128 stands for zero in the data rows.
Some points, each followed by its number:
[122 173 124  51 169 109 152 127 161 174 130 157 116 122 184 130  99  85
 142  57  92 127 171 123  90 156 138 113  83 117 117  94] 0
[139 173 121  72 186 116 125 128 166 158 119 152 118 123 192 146  92  86
 163  63  96 147 164 111  90 161 133 116  88 112 124 100] 1
[181 113 152 109 104 125 194 109 115 166 138 144 122 118 191 127  67 103
 118 123 117 142 168 133 109 157 192  98 146 166  89 117] 2
[ 54 132 226  82  73 115 198 182 193 123 142 115 155 171  85 112 189 108
  51 166  96  32 114 203  53  98  91 161 171 153 100 148] 3
[107 139 133 173 134 142 182 133 112  46 192 120 111 175 106 189 155 158
 141 128 148 102 159 149 135 102 135 171  91 219 183 145] 4
[124  76 212 130  69 105 162 144 141 126 121 122 157 145  88 120 148 120
  38 178 110  99 104 145 123 126  81 151 214 152 101 133] 5
[152 113 110 181  57 189 177  95  98  91 130 127  80  79  89 133 130 136
 162 118 136 136 121 166 200 105 240  85 121 134 138 155] 6
[135 115 238  62 112  93 198 164 114 174  79 188 163 130 165  78 111  58
  58 128 125 100  88 143  35 136 116 144 176 178  62 110] 7
[161 120 198 118  40 148 251 129 191  85 208 103 108 106  87 176 139 159
 103 157 136  56 156 223 122  95 193 148 154 168 119 156] 8
[147 147 160 118 166 109 154 176 123 138 139 172 131 136 161 182 105 153
 184 160 192 106 173 188  72 115 153 154  95 120  72 137] 9
[125 104  90 179 156 126   0 132  15 103 105 129 163 203 117 106 155 155
 125 161 173 176  42  18 161 137  61 141 179 189 139  96] 10
[162 139 168  95  99 102 172 174 106 161 125 210 147 146 165 106 110  96
 135 106 162 103 118 146  54 142 128 163 135 160 117 116] 11
[161 194  93  92  79 149 201  33 255 187 158  31  77  26 104 148 132 119
 153  81  26 118 255 187 171 154 180  47  73   0 168 177] 12
[103 105  83 209 121 197  75  86  69  47 177  64  77 113  79 162 153 192
 137 153  90 178 100  80 237  92 151  94 118 121 142 141] 13
[102 117 182 122 105 169 197 127  79  56  91 145 109 133 149  84 138  65
  76 106  87 140 105 100 137 112 167 119 119 235  83 119] 14
[ 92 148 173 141  97 190 130 120  57  80  73 180 124 103 112  56 161  91
  91 122 136 126  73  86 158 116 142 142  89 188  79 138] 15
[123 147  74 135 176 121  95 133 115 132 120 146 128 134 146 141 124 159
 169 121 162 148 136 102 119 131 121 151  87 123 141 119] 16
[205 127 140 115  83  98 242 111 212 147 214  78  87 129 121 205  83 151
 148 118 120 104 199 210 119 111 186 126 148 119 152 151] 17
[ 82 109 111 154 122 144  66  89 108  87 114 102 119 156  87 108 182 114
 127 128  99 141  83  77 177 112  83 127 137 128 158 125] 18
[113 152  82 145 119 140 123 124 128  73 160 129 119 160  65 138 136 144
 135  50 127 120 129 121 151 122  97 174  28 145 184 161] 19
[130  48  50 252 133 213   0  66   0  83  76  65 106  76  69 118 165 171
 128 214 145 200  44  19 255  99 117  65 154  90 140 121] 20
[ 57 137  37 207 171 202   0  77  58  34  51  86  93  80  72  97 190 143
 155 122 126 197  72  18 215 114  83  96  64  57 154 138] 21
[129 112 208 173  53 179 255 108 100  60 162 115 112 148 108 162 180 127
  71 183 127 102 111 172 137  88 181 132 132 239 104 168] 22
[102 194  91  77 135 169  65  89 232 183  79 124 107   0  78  64 132 101
 153  59  73 123 161 149 128 130 110  69  77   0 143 167] 23
[189  85  41 136 142  60  97 106 136 196 177  89 137 208 194 158  70 131
 172 160 129 163 139  91 120 174 147 102 171 165 172  71] 24
[198 149 194  72  44 122 244 125 191 177 151 185 105  16  92 132  84 126
 139 107 165  84 183 255 130 135 200 125 149  38 106 192] 25
[165 115 145 144 138 108  76 152 108 156 111 176 170 118 118 129 111 175
 133 174 205 122 111 148  96 128 112 168 158  86 114 113] 26
[144 127 160  83 160  63 134 152 218 192 139  87 159 118 146 176 117 164
 112 192  99 100 167 173  57 144  99 138 158  59  94 129] 27
[119 164 131 125 181 140 132 124 198 113 154  74 162 130 126 168 143 175
 139 176 108 121 168 149 117 130 117 131  65  97 112 156] 28
[136 109  26 150 131 101  38 111 112 179 149 128 145 180 151 118  96 138
 174  86 148 148 117 113 153 164 123 117 136 130 204 112] 29
[ 94  73  42 139 176  90   0 115  52 161  76 125 161 187 165  93 124 121
 118 138 100 176  50   8 142 136  57 110 163 116 162  47] 30
[186  96  29 119 168  76  45  87 118 220 116 118 148 126 196 119  64 140
 175 118 135 201 121  60 138 189 135  65 168  66 155  93] 31
[165 142 134  42 111  33 199 168 255 202 182 126 137 107 107 170  87 150
 169  57 130  66 222 255  60 136 103 153 152   0 178 145] 32
[109 171 141 121 129 167 149 135 202 119 137  76 106  66  97 163 137 160
 132 168  90  95 185 205 148  85 148 102 100  45  99 172] 33
[113 170 148 115  61 134 255 117 214  83 231  73  87 159 115 170 137 116
 129  69  69  68 198 200 121 102 167 138  93 188 191 156] 34
New points follow, each followed by the number of its nearest point above.
[129 145 168 132 193 111 109 194 102 133 131 167 153 131 166 161 121 160
 164 150 195 116 146 154  66 119 105 148 107 131  89 117] 9
[154  69 154 130  39 103 187 127 158 131 192  82 148 192  85 160 132 153
  67 145 117  96 111 168 142 128 111 156 208 164 178 134] 5
[119  97  13 194 151 139  47  99 128  92 197  28 105 188  89 212 136 217
 166 149  92 166 131  97 220  98 130 105 130 124 207 106] 13
[ 64 183 238  41 149  99 184 174 190 121 105 188 150 143  95 114 157  79
  86  79 135  61 159 156  30 116  53 208  97 148 109 153] 3
[154 199 180  70 143 127 239 173 169 109 157 241 111  96 163 137  71 154
 174  51 188 108 212 214  42 134 160 193  62 126  92 160] 9
[138  79 141 171  71 174  91  88  36 135  27 137 162  90 108  60 162 105
  80 168 155 171  46  53 190 135 138 100 166 173 103 136] 15
[182 105 126 111 122 113 153 115 131 187 136 140 129  99 190 123  69 116
 124 152 122 152 128 114 131 179 186  78 159 117 106 109] 2
[ 80 121 202  36 170  86 114 187 144 179  57 141 190 164 150  88 152  66
  64 147 113  91  95 118  29 149  55 160 161 143  67  98] 7
[118 159 173 124 168 179 118 122 101 133  62 149 146  58 143  80 146 111
  99 160 129 137 114  95 114 119 123 126 103 105  59 132] 15
[133 101 101 146 140 120  88 122 127 131 125 118 121 113 114 124 122 144
 152 129 149 144 114 127 145 141 120 123 144  92 147 119] 16
[166 107 145  55 225  69  39 175 169 194  71 109 191 171 171 126 117 141
  98 190  97 121 121  78  33 155  29 161 152  87 101  76] 27
[159 143 142  77 134  78 159 162 238 181 181 100 152 142 148 172 109 170
 162 148 123  77 188 219  61 144 106 134 150  69 136 127] 27
[ 93 143  88 146 137 150  80  71 176 166 105  40 113 113 144 110 149  89
 129 138  52 153 146  91 200 124 134  44  89  96 138 114] 18
[124  84  57 242 148 168  71 126   0  16 145 154 107 203 116 177 134 168
 141 152 184 172  83  56 182 102 137 143 128 255 161 113] 10
[183 124 107 106 192  82  54 156 107 205 102 197 151  86 155 132  74 190
 169 143 216 143 135 131  90 159 106 152 161  13 115 136] 26
[158 123 168  87 143  85 165 158 138 173 133 173 166 156 154 140 105 120
 104 147 149 128 157 147  66 166 122 153 168 155 100 123] 11
[192 100  61 127 144  82  98  95 120 220 126 109 123 125 172 127  77 124
 173 103 127 174 147 103 140 170 161  72 140  84 160  90] 31
[152 125 128 120 141 110  94 160 113 160  87 175 171 110 114 106 130 150
 120 167 185 114  89 134 110 142  91 146 153  82 105 139] 26
[ 36 126  83 147 136 121  45 156  96  75  96 106 142 211  97  76 190  96
 111  52 118 132  67  37 148 108  36 158 115 184 194  84] 18
[143 132 166  79 124  94 171 175 109 152 115 200 162 176 159 108 113 105
 124 119 170  97 117 150  67 136 114 178 156 166 113 123] 11
[ 98 148  75 151 109 133 117 102 139  75 174 132 107 171  65 150 140 137
 148  31 138 139 129 124 161 111 103 182 112 151 215 153] 19
[182 116  86 151 108 141 150  91 117 121 168 106  94  85 114 167  94 171
 171 142 160 154 153 161 191 134 193 112 134  75 143 145] 6
[168 150 112 133  71 150 171  90 201 136 182  83  93  29  92 192 115 172
 171 151 104 125 180 195 167  96 200  89 117  27 137 182] 33
[186  89  72 191  52 147 171  65 137 150 177  74  89  75 126 143  83 157
 170 127 112 141 152 187 224 134 253  28 152  74 155 144] 6
[174  95  42 158 182 107  35 104  48 172  94 135 140 137 195 126  66 136
 175 126 136 217 110  41 143 180 136  88 162 124 141  84] 31
[ 57 115  37 149 111 106  48  79 255 170 142   0 133 170  83 108 195 130
 128  91  14 117  99  90 204 135  60  81 137  38 252 109] 18
[ 83 129 135 136 153 145 104 129 124  79 114  97 147 140 101 134 183 140
  98 156 113 137  99  93 138  97  27 146 121 146 127  92] 18
[165  72  41 167 150 118  51  75  64 181 116 118 122 134 159 121  84 122
 150 137 118 216  86  42 178 172 149  78 153 101 148  93] 31
[115  89 202  94 111 130 126 152 141 182  75 117 177  92 113  73 161 109
  53 204 117 111  58 125  91 105  80 125 203  83  67 126] 5
[148 113 102 108 155  99  93 125 123 126 141 130 142 155 147 112 137 133
 137 114 127 142 120  84 128 137 119 144 128 137 148  94] 16
[144  87 111 190 155 146  58 165   0   6 144 133 120 160  93 197 136 210
 137 198 208 167  87  97 166  83 107 178 145 183 136 116] 10
[ 91 126 139 127 162 135  90 147 128  85 117  82 124 151  85 138 180 141
 105 149 105 138 102  87 125 109  64 147 141 144 140 134] 18
[148 106 153 116 136  92  89 189  82 128 123 202 150 155 131 146 102 144
 128 155 185 110  90 160  89 127 104 161 163 123 102 108] 26
[ 70  68 119 208 156 156   0 119   0  53  89  77 130 163  86 129 199 164
  70 212 124 162  33  16 193 104  75 120 159 199 134 110] 10
[148 120 235  54 119  95 201 162 122 186  81 194 170 121 196  90  85  85
  79 138 135 110 121 162  41 159 137 137 178 156  37 127] 7
[114 126 180 141  95 170 195 115  85  88 107 132 108 126 146  98 133  60
  65 129 108 139  99  99 131 113 171 103 130 219  75 122] 14
[163  81  44 165 119 101  47 129 132 169 154  96 129 142 134 178  81 195
 198 149 144 165 147 152 164 144 142  87 155  66 170 107] 29
[ 91 132  98 211  86 195 127 118  90   6 168  88  77 123   9 172 168 202
 132 136 135 128 114 142 213  70 135 145 108 144 183 174] 13
[151 149 103 124 149 116 102 155 119 115 133 176 122 105 104 141 110 161
 195  87 175 141 151 142 123 127 115 163  94  79 145 140] 16
[ 94 136 226  57 110 115 144 141 163 204  54 164 184 104 143  35 154  34
  35 141  97 104  83 116  74 157  63 126 169 112  76 113] 7
[107 175  84 136 115 133 141 134 155  89 166 130 110 134  78 150 151 156
 150  49 133 108 152 142 146 118 101 174  93 124 184 165] 19
[100 123  89 160 131 132 133 136 104  92 154 117 130 234 161 174 119 163
 142 122 135 128 138  94 112 134 130 142  98 228 157 123] 4
[113 102  69 200 119 160  62  91  66  52 146  79  93 136  93 155 143 165
 140 164  98 175 105  92 226 107 137  98 116 125 144 127] 13
[171 148 123  65 104  47 171 162 255 197 195 113 128 117 110 165  91 146
 184  58 130  67 217 254  76 135 103 166 134   0 198 152] 32
[161 154 133 137 103 168 185  87 198 165 156 113 108  37 100 163 121 162
 165 164 105  87 190 227 143 128 201  82 103  28  99 196] 33
[170 176 198 110  83 175 255 134 158 115 146 191 102  32 131 151 104 128
 144 136 150  80 191 255 102 119 237 110  93 110  51 197] 25
[127  79  83 185 148 120  35 132  25  87 118 116 141 192 106 124 150 159
 123 149 180 162  75  46 180 128  81 147 155 179 162 104] 10
[144  81  44 153 142  89  56 146 128 160 161 116 128 140 118 182  95 178
 189 128 158 142 151 169 156 145 152  98 159  66 175 113] 29
[103 144 123 129 223 158  31 144 110 127  56 159 152  78 125  82 167 170
 141 150 143 149  93  65 139 127  67 131  92  59 104 124] 16
[ 67 196 202  50 142 115 168 153 202 115 112 172 151 126  95 115 167  98
 104  64 119  70 161 178  48 118  41 199  89 131 122 152] 3
[167 113 118 142  95 133 107  93 166 165 128  91 135 119 100 105 152 133
 107 160 110 126 108 123 162 135 119 107 161  95 143 126] 18
[201  76  91 146  77 130 125  57 114 181 129  91 102  60 108 122  87 147
 142 154 128 168 125 136 200 147 182  51 183  46 128 143] 6
[205 122  97 170  91 136 175  87  98 125 168 130  66  46 107 179  81 192
 176 148 177 154 150 182 198 111 236 106 141  77 119 158] 6
[162 136 203  84 106 105 214 140 123 157 137 197 134 132 165 137  88  87
 100  99 138 110 140 152  74 150 151 162 159 173 100 123] 11
[116 157  74 145 179 129  68 116 133 118 120 127 122 132 136 133 137 152
 176 110 155 150 127  89 128 132 109 148  70 107 140 130] 16
[164  42 144 155  78 155 129  93 103 124 132  64 129 116 100 151 124 169
  80 235 104 141 100 141 181 124 143 100 187 114  84 146] 5
[133 161  99 141 158 109 129 136 117 119 127 228 129 136 142 146 124 145
 184  90 203 124 145 147 115 123 144 150  74 143 146 154] 16
[132 104  53 225 124 177  84 107   0   0 178 136  73 182  94 186 124 183
 144 116 173 179  92  67 235  84 148 155 107 235 193 117] 13
[ 87  57  53 252 132 193   0  91   0  69  63  85 123  97  33  93 174 165
 119 217 138 231  11  18 255  86 108  68 150  86 143 123] 20
[ 81 144  88 147 139 165  79  68 180 179 103  42 121 109 145  95 142 103
 109 152  32 157 126  96 188 138 137  23  86  89 123 118] 18
[175 134 138 109  74  87 240 121 202 137 211  95 102 134 142 186  98 131
 142 121 120  97 193 214 117 114 171 139 153 112 154 140] 17
[122 135 105 166 182 133  46 151  59  78 121 172 128 122 116 143 132 183
 157 152 180 150 117 108 160  91 105 161 100 122 142 138] 16
[144 167 145 114 126 112 178 105 235 180 152  81 105  70 117 138 115 122
  98 122 100 108 187 168 112 139 145 110  93  47 114 150] 33
[138  57 198 126  34 119 181 118 152 169 119 104 163 130 100 102 150 103
  47 192 105  71  86 189 115 129 127 105 219 106  98 143] 5
[169  84  60 148 149 100  57  89  49 169 127 135 123 124 192 130  71 127
 129 138 136 201  90  46 160 173 148  83 163 113 127  93] 31
[162 120 162  94 166  90 132 150 201 209 141 104 170 109 152 166 104 147
 115 202  87 102 149 155  62 145 106 131 165  48 103 131] 27
[138 156 147 139  95 177 186  97 207 153 148  91  93  45 100 154 138 159
 147 187 131  89 179 214 147 119 176  84  93  32  98 194] 33
